In the data rows, the value 128 means zero.
Some points:
[164 135 146 154 124 166 170 140 130  87 118 161 151 132 103 140 106 104
 132 155  96 100 103 103 136  86 144 106 140 175 132 135 158 128 122 118
  71 121 137 126 159 103  87 146 153 161 123 124 150 119  99 136 122 153
  89 170 148 109 106 132 103 120 143 105 127]
[142 140  90 140 171 125 109 117 163 135 156 119 148 150 112 137 147  95
 159 152 148 119 121 177 142 114 114 141  61 138 152  98 164 108 135 106
 122 117 147 141 138 157  92 112  82 124 130 122 162 175 134 178 155 109
 155 130 122 119 123 146 119 106 114  97  97]
[103 113 115 110 147 132 121 149 135 135  85 104 110  83 114  73 105 103
 156 162 122 127 143 131  74 132 142 129 133 111 124 129 154 103 118 160
 152 178 157  90 113 109 109 161 114 143 144  66 153 151 100  99 137 154
 125 130 133 127 158 128 147 109 143 153 143]
[150 173 147 145 146 100 105 128  88 161 127 144 168 141 121 166 103  96
 105 125  99 151 143 101 109 145 107 107 153 161  92 136 112 106 130 146
 157 134 141 146  99 151 154 141 138 149 151 109 155 158 101 165  94 154
 143 102 157 150  97 150 174 160 141 108  92]
[122  95 102 123 116 113 120 133 103  97 107  91 117 119 173 146 144 147
 125 157 124 102 134 159  82 104 101 140 126 154  99 152 130 134 127  75
  92 110 153 118 130 139 139 101 108 103 103 122 119 106 134  83 151 138
 119  89 125 120 101 110 173 160 139  95  91]
[136  92  95  88 186 141 145 103 140 153 117 113 128 162  91  98 136 148
  96 113 109 146 140  97 139 133 144 121 142 151  92 127 126 120 116 155
  77 105  95 119 109 150 153 159 102  94 123 100 105 163 147 111 161  94
  89 147 161 100 108 125 125 154  98 136 139]
[170 140 160 119 117 116 173 140 164 105  93 111 131 133 152  63  78 136
 115 138 138 126 113 135 161 179 111 143 116  89 114 147 115 134 126 125
 160  84 133 130 149 129 147 134 103 116 119 102 125 120 121 120 150 139
 154 140 142 170 114 135  90 131 123 124  71]
[ 77 120 134 169 121 137 152 137 157 133 143  99 126 155  94 114 165 117
 156 141 114 148 155 102 124 140 143 131  97  96  91  92  89  98 111  99
 122  83 151 151 109 118 120 101 131 149 131 139 141  67 125 146 100 145
  85 119 171 143 146 143 157 112 147 166 135]
[153 101 112 116 122 127 135 132 141 136  95  61 169 156 142 118 132 118
 127 141 119 136 123 109 106 156 126 155 141 107 179 157 125 121 135 108
 124 167  93 150 124 125 121 157 190 127 138 168 133 142 110 166 148 127
 105  89 123 136 152 147 118 108 136 107 153]
[126 134 148  90 117 126 114 138 124 108 138 100 128 119 107  98 138 124
 126  79 137 115 189 139 163  72 114 114 120 145 182 125 127 130 122 122
 168  88  86 119  73 128 133 129 131 123 184 133 139 110 115  99 110 138
 112 133 124 115 132 129 112 138 127  81 118]
[172 134 155 160 123 105 126 107 111 109 146 102 167 122 157 137 104 138
 110 144 118 128 115 156 135 107 126 114 128  86 184  65 118 138  90 147
 103 138 105 115 133 137 130  96 110 112 128  84 110 126 140 114  92 120
 131 133 116 116  95 114 168 126 123 173 170]
[151 137 120 127  94 123 123  96 131 129 173 115 149  88 104  92 111 154
 104 143 140 125 125 135 100 101 109 135 107 131  94  88 121 104 143 164
 120 169 192 156 131 142 144 169 163 122 120 143 110  77 160 140 116 105
 129 144 109 125 128 126 108 153 102  76 142]
[ 97 143 143 156 137 174 139 139  99 138 108 127 106 102 174 106 130 152
 151 120 166 145 141  98 108 173 105 100 139 162 170 103 146 152 107 147
 112 151 114 102 114 163 150 107  96 130  98 164 149  95 123 162 150 105
 123 176 139 146  98 165 142 138 139 105 154]
[173  88  92 134 126 144 106 145 117 134 153 144 170 117 108 112 118 125
 140  99 146 119 122  64 107 132 143 180 124 126 147 172 122 121 141 126
 126  99 136 136 131 120 127 123  82 144 135 164 132 115 118  93 110 113
 172 129 110 121  84 125 137 135 138 178 128]
[136 177 159 100 124 138 130  78 126 137 106 111 128 142 170 126 135 117
 135  85 123 127 124 138 125 135 148 151 135 186 127 150 141 120  79 115
 167 102 187 145 132 129 105 128 150 145 139 119 139 129 164 106 164  76
 119 124 129 133 137  90 135 117 134 171 149]
[ 96 146 122 123 122 125 122 129 163 100 100 179 167 118 155 168 146 148
 120 104 137 118 129 122 159  91 128 163 122 108 132 148 107 127 100 137
  90 157 112 120 126 140 146 166 115 121 135 108 114 101 131 152 151 117
 171 162 122 122 196 123 175 141 131 143  87]
[122 118 100 137  93  80 133 100 115 160  80 140 159 147 147 120 163 124
 131 133 113  84 155 155 147 110 146 121 153 140 112 131 140 106 182 127
 138 145  99 138 112 125 128  81 108 141  97 117 140  97 109 143 131 140
 149 166 112 149 125 106  79 132  88 159 153]
[155 136  76 148  99 153 156 148 143 136 147 165 113 145 114 144 147 124
 147 105 102 145 148 151 161 164  90  80 161 115 164 146 163 102 145 164
 138 117 156 136 108 108 115 166 119  85  96 124 134 114 162 129 119 145
 129  92 108 140 141 106 149 113 154 138 126]
[ 84 170  96 138 147 132 132 147 131 103 149 103 162  93 155 119 125 126
 130  92 120 132 138  85 156  98  92 146 128 117 112 143 133 180 144 162
 115 142 137 145 127 117 115  70 157 135  86 105 133 181 155  95 121 133
 119 104 135 139 143 152  84 133 138 136 127]
[146  84 187 102 131 132 131 123 127 143 186 131  86 132 128 173 122 129
 134 144 120 128 142 102 174 161 142 164 145 112 156 155 133 109 142 120
 132 189 164 135 111 131 128  87 106 137 130  95 129 130 113 132 143 131
  89 125 138 126 147 129 105 125 128 107 106]
[132 101 152 122 144 104 102 115 105 101 150 124 146 116 120 102 160 109
 139  79 155 138  98 154 157 148 130 102 151 142 102  94  97 178 170  85
 117 147 165 114 139 131 126 171 145  99  98 157 147 143  82 138 118 152
 118 154 116  99 138 108 130 115 139 166 110]
[131 113 141 126 136 130 144 141 153 143 104 143  68 151 133 174 132 133
 132  74 122 127 135  97  86  98 125 149 136 103 141  68 128 132 154 101
 134 114 157 145 125 113 125 161 137 124 137  95 123 147 109 114 143 142
 168 122 116 148  89 153 103 113 132 109 164]
[135  93 110  88 161 146 141 135 129 139 164 178 136 122 179 155  90 122
 137 141 118 159 134 149  99 116 137  98  85 118 137 101 133 117 137 137
 146 115  99 122 113 131 134 113 186 144 133 154 132 102 112 129 165 141
 145 110 167 133 134  85  93 120 142 157 109]
[113  89 165 150 100  97 103 106 139 100 126 154  95 103 116 117 141 141
 119 113 109 111 105 125 112 125  98 154 116 111 120 155 196  98 121 144
 131  93 119 115 146 141 154 106 156 102 140 176 119 188 157 158 110 155
 125 158 183 115 141 130 143 140 115 145 162]
[113 174 145  92 115 146  96 147 147 144 127 162  88 151 151  97 132  98
  98 181 144 102 103  93 106 126 109 106 114 124 170 113  98 148 164 114
 115 107 129 147 150 106 156 113 122 111 109 119 144 130 122 151 106 108
 103 110 107 100 165  93 147 170 102 143 146]
[131 158 152 132 125 120 132 104 138  98  90 153  75 124  86 115 139 132
 125  97 122 118 120 148 113 123 107 133  97 137 109 122 113 125 113 153
 129 192  86 119 132 131 127 113 111 169 106 177 106 120 117 138 121 114
 101  74  99 111  86 133 128 125 119 161  84]
[106 152 108 131 126 132 121 116 102 170 108  83 111 116 116 191 154 124
 127 121 131 109  95 138 116 163 127 145 110  95 141 134 127 129 109 148
 140 102  98 119 149 147 130 153 150 130  97 123 131 116 127  78  69 116
 125 177 122 108 139 100 101 136 123 103  80]
[130 112 139 127 126 126 128 137 132 143 118 138 145 141 169 151 122 126
 126 149 124 123 124 108 162 120 135  79 121 122 108 100 132 114 117 111
 152 163 117 147 145 123 118 166  58 136 144 189 127 154 126  61 122 129
 137  98 156 134 168 150 110 123 134 103 165]
[118  95 140 156 117 109 116 149 102 177 129 157 121 111 111 112 126 155
 119 100 147  84 109 156 123 150 157  94 114 128 114 131 117 144 115 155
 100  94 135 111 154 152  91 105 155 105 178 111 100 124  91 145 131  91
 106  85  95 157 166 170 121 153 156 132 117]
[111 142  90 104 114 117 110 130 106 113  97 149 103 128  71 139  94 123
 119 133 146 169 114 184 169 130 172 157 173 103 162 125 112 139 127 128
 111 117 145 132 143 134 142 111 142 167 110 139 138 116 126 104 151 120
 158  96 179 116 123 160 142 134 117  97 164]
[117 106 107 126 106 110 118 116 105 135 110 100 126 115 107 175 145 146
 103 161 150 174 108 101 127 101 102  94 112 170 136 156 110 158 108 143
 160 114 145 105 156  82 153 113 109 108 156 107 113 105 149 152 141 132
 135 124 116 104 132 161 103  77  98 159 108]
[164 165 129 108 163 147 135 106 146 147 135  86  98  97 108 163  99 154
 148 160 107 134 145 139 151 146 139 131 142 122  95 128 150 160 168  94
 139 117  91 109 116  97 104 121 130 142 150 162 102 118 151 145 144 151
 152 155  93 138 155 153 154 171 155 151 154]
[130 147 121 152 140 116 122 163 123 112 171 170 150 159 105 137 121 146
 120 119 158 107 162 157 103 177 115 155  90 152 106 165 106 159 104  90
 164 164  91 105 151 132 131 153 150 116 114  87 113 125 150 116 120 152
 107 141 139 122 113 115 135 127 102 117 188]
[ 89 118 111 130  96 148 133 103 134 103 152 118 112 108 168 124 127  98
 143 139 123 146  81 120 160 111 149 145 138 127  87 155  83 118 143 156
 139  98  94  96 120 165 112 144 103 145 145 107 107 140 138 161 122 141
 124 111  87 139  90  87 132 105 145  80 172]
[ 90 158 149 160 155 116 116 171  90 104 135 122 138 159 105 120  98 163
 159 159 142 125 131 132 122 101 173 114 168 131 135 119 123  90 145 112
 136 139 133 151 127  93 152 136 140 107 135 156  94 167 157 142 136  99
 114 157 113 139 104  85 108  98 159 118  87]
[124 111 150 123 121 156 151 136 146 140 163 151 114 150 141  86 175 115
  97 151 119 161 142 146  96 138 157 112 168 114  93 142 159 160  99 114
 110 136 110 149 111 111 112  96 154 144 146 140 141 139 131 107  88 128
 185 132  99 137 136 145 159  90  86 107  90]
These points spread out most along one direction. Take the direction at right angles to it along which they spread out most. Then take the direction at right angles to both along which they spread out most. Go by this last direction. Where along it does each point below lie, from 0 to 99? 50 is the average, and the first point above lies past it. One standard deviation of the points above along it is 16.
[164 165 129 108 163 147 135 106 146 147 135  86  98  97 108 163  99 154
 148 160 107 134 145 139 151 146 139 131 142 122  95 128 150 160 168  94
 139 117  91 109 116  97 104 121 130 142 150 162 102 118 151 145 144 151
 152 155  93 138 155 153 154 171 155 151 154] : 39
[131 158 152 132 125 120 132 104 138  98  90 153  75 124  86 115 139 132
 125  97 122 118 120 148 113 123 107 133  97 137 109 122 113 125 113 153
 129 192  86 119 132 131 127 113 111 169 106 177 106 120 117 138 121 114
 101  74  99 111  86 133 128 125 119 161  84] : 38
[ 90 158 149 160 155 116 116 171  90 104 135 122 138 159 105 120  98 163
 159 159 142 125 131 132 122 101 173 114 168 131 135 119 123  90 145 112
 136 139 133 151 127  93 152 136 140 107 135 156  94 167 157 142 136  99
 114 157 113 139 104  85 108  98 159 118  87] : 88
[122 118 100 137  93  80 133 100 115 160  80 140 159 147 147 120 163 124
 131 133 113  84 155 155 147 110 146 121 153 140 112 131 140 106 182 127
 138 145  99 138 112 125 128  81 108 141  97 117 140  97 109 143 131 140
 149 166 112 149 125 106  79 132  88 159 153] : 55
[106 152 108 131 126 132 121 116 102 170 108  83 111 116 116 191 154 124
 127 121 131 109  95 138 116 163 127 145 110  95 141 134 127 129 109 148
 140 102  98 119 149 147 130 153 150 130  97 123 131 116 127  78  69 116
 125 177 122 108 139 100 101 136 123 103  80] : 48
[151 137 120 127  94 123 123  96 131 129 173 115 149  88 104  92 111 154
 104 143 140 125 125 135 100 101 109 135 107 131  94  88 121 104 143 164
 120 169 192 156 131 142 144 169 163 122 120 143 110  77 160 140 116 105
 129 144 109 125 128 126 108 153 102  76 142] : 74
[113  89 165 150 100  97 103 106 139 100 126 154  95 103 116 117 141 141
 119 113 109 111 105 125 112 125  98 154 116 111 120 155 196  98 121 144
 131  93 119 115 146 141 154 106 156 102 140 176 119 188 157 158 110 155
 125 158 183 115 141 130 143 140 115 145 162] : 33
[146  84 187 102 131 132 131 123 127 143 186 131  86 132 128 173 122 129
 134 144 120 128 142 102 174 161 142 164 145 112 156 155 133 109 142 120
 132 189 164 135 111 131 128  87 106 137 130  95 129 130 113 132 143 131
  89 125 138 126 147 129 105 125 128 107 106] : 49
[118  95 140 156 117 109 116 149 102 177 129 157 121 111 111 112 126 155
 119 100 147  84 109 156 123 150 157  94 114 128 114 131 117 144 115 155
 100  94 135 111 154 152  91 105 155 105 178 111 100 124  91 145 131  91
 106  85  95 157 166 170 121 153 156 132 117] : 14
[103 113 115 110 147 132 121 149 135 135  85 104 110  83 114  73 105 103
 156 162 122 127 143 131  74 132 142 129 133 111 124 129 154 103 118 160
 152 178 157  90 113 109 109 161 114 143 144  66 153 151 100  99 137 154
 125 130 133 127 158 128 147 109 143 153 143] : 35
[ 96 146 122 123 122 125 122 129 163 100 100 179 167 118 155 168 146 148
 120 104 137 118 129 122 159  91 128 163 122 108 132 148 107 127 100 137
  90 157 112 120 126 140 146 166 115 121 135 108 114 101 131 152 151 117
 171 162 122 122 196 123 175 141 131 143  87] : 51
[150 173 147 145 146 100 105 128  88 161 127 144 168 141 121 166 103  96
 105 125  99 151 143 101 109 145 107 107 153 161  92 136 112 106 130 146
 157 134 141 146  99 151 154 141 138 149 151 109 155 158 101 165  94 154
 143 102 157 150  97 150 174 160 141 108  92] : 61
[124 111 150 123 121 156 151 136 146 140 163 151 114 150 141  86 175 115
  97 151 119 161 142 146  96 138 157 112 168 114  93 142 159 160  99 114
 110 136 110 149 111 111 112  96 154 144 146 140 141 139 131 107  88 128
 185 132  99 137 136 145 159  90  86 107  90] : 20
[ 84 170  96 138 147 132 132 147 131 103 149 103 162  93 155 119 125 126
 130  92 120 132 138  85 156  98  92 146 128 117 112 143 133 180 144 162
 115 142 137 145 127 117 115  70 157 135  86 105 133 181 155  95 121 133
 119 104 135 139 143 152  84 133 138 136 127] : 59
